(in the rows, 128 means zero)
Where one turn sends some rows of the set: a few examples, then the rows asked:
kod: [119 110 120 160 118 109 137 132 137 118  94 115 132 138 123 138 109 102
 103]
Fam: [107 126 124 106 133 136 142 118 102 135 103  97 115 122 144 101 120 169
 126]
Ked: [126 121 111 103 100 133 154 101 105 153 114 117 108 109 116 119 130 169
 101]
temi: [112 124 102 150 122  91 134 148 129 105 118  93 101 152 118  98 128 129
 111]
bibi: [105 126 150 118 149 152 114 140 120 131 142 101 110 135 129 162 135 144
 112]
sakef: [104 161 126 111 137 154 119 103 110 125 147 131 121 115  85 105 131 125
 122]
Dade: [127 123 103 134 126 107 135 149 123 130  87 111 127 129 102 152 112 111
  98]
dal: [106 150 148 119 132 157 119  95 123 133 143 126 127 113  85 101 136 116
 118]
laz: [107 119 129 115 118 130 103 120 127 137 171  93  90 141 105 137 141 161
 104]
bes: [128 128 123 143 121  82 152 140 137 126 112  77 108 139 103 100 145 126
 102]
Rin: [122 110 137 111 136 141 112 116 115 163 159  76 126 134 105 151 130 128
 135]
diven: [127 107 133 121 108 152 163 109 103 151 119 106 110 121 139  95 148 145
 128]
Ran: [108 114 100 141 126  90 131 152 141 104 137  93 113 153 119 105 134 118
 111]
Far: [108 154 133 119 129 151 125  91 109 127 152 132 127 114  89 104 137 113
 128]
dira: [137 101 103 131  95 101 123 137 110 140 107  97 108 128  90 118 149  93
 114]
rudit: [112 107 105 156 125  99 143 140 141 106 133 108 132 150 130 124 124 101
 115]
nepig: [130 113  92 118 109  90 131 143 113 124 117 111 126 121 100 150 145  93
 107]
dus: [115 112 103 165 119 105 142 135 125 106 117 109 120 153 131 114 115 106
 123]
mos: [134 108 118 127 123  94 143 149 138 141 127  74 126 135  94 112 157  99
 111]
Kefe: [141 108 121 139 115 103 145 143 129 149 112  75 115 138  92 104 149 100
 114]
ren: [123 128 143 116 121 107 134  92 124 150 167  82 118 124 103 153 144 149
 110]
zutel: [108 155 143 123 139 157 132  95 120 132 148 127 133 117  91 103 130 116
 125]
mip: [120 121 116 132 123  76 142 144 145 119 130  79 116 139 105 107 153 120
 100]
pil: [113 107 116 146 124 104 135 142 148 113 111 117 138 138 122 146 119 101
  96]
kelo: [102 151 134 119 132 157 115  97 115 124 150 130 122 118  90  96 133 118
 125]
zutez: [119 121 125 135 128 143 142 120 113 136 186 100 106 148 126 142 143 140
 130]
Tezuk: [123 108 110 107  98 152 141 117  98 149 120 115  94 121 125  99 142 158
 117]
zupak: [108 113 112 114 112 127 140  90  94 133 114 110 123 118 146 108 114 155
 135]
buper: [131  96 107 121 105 100 120 146 124 136 119  95 120 127  93 126 157  87
 111]
kag: [104 162 143 115 137 148 124  94 122 126 141 129 127 111  86 108 132 126
 111]
bepu: [113 117 150 115 120 139 150 108 116 141 100  99 113 116 141  98 141 160
 113]
Pesef: [103 164 133 115 133 142 124  93 112 121 150 128 121 112  88 100 137 126
 120]
Kib: [122 119  97 124 130 104 133 157 130 122 108 114 134 129 107 158 124 104
  98]
pape: [108 163 138 113 144 153 129 103 118 133 146 121 127 115  83 102 134 126
 119]
Bep: [108 116 163 141 118 135 131 103 130 124 159 111 109 132 136 154 151 137
 107]
gil: [128 112 117 110 116 149 153 103 115 168 108 107 129 116 118 121 109 159
 113]
zened: [112  95 122 117 105 146 127  91 113 152 106 112 126 120 132 111 106 149
 123]
boda: [135 123  88 125 106  92 134 139 102 130 100 109 116 122  95 145 134 103
 108]
gano: [113 137 133 113 138 120 131 112  91 126 155 101 121 121 133 172 142 135
 131]
movi: [104 107 143 111 113 123  87  99 106 132 147 100 112 121 119 157 141 127
 123]

dus goes to Kefe
mos goes to Kib
Ked goes to zupak
And these:
Bep goes to ren
kelo goes to dal

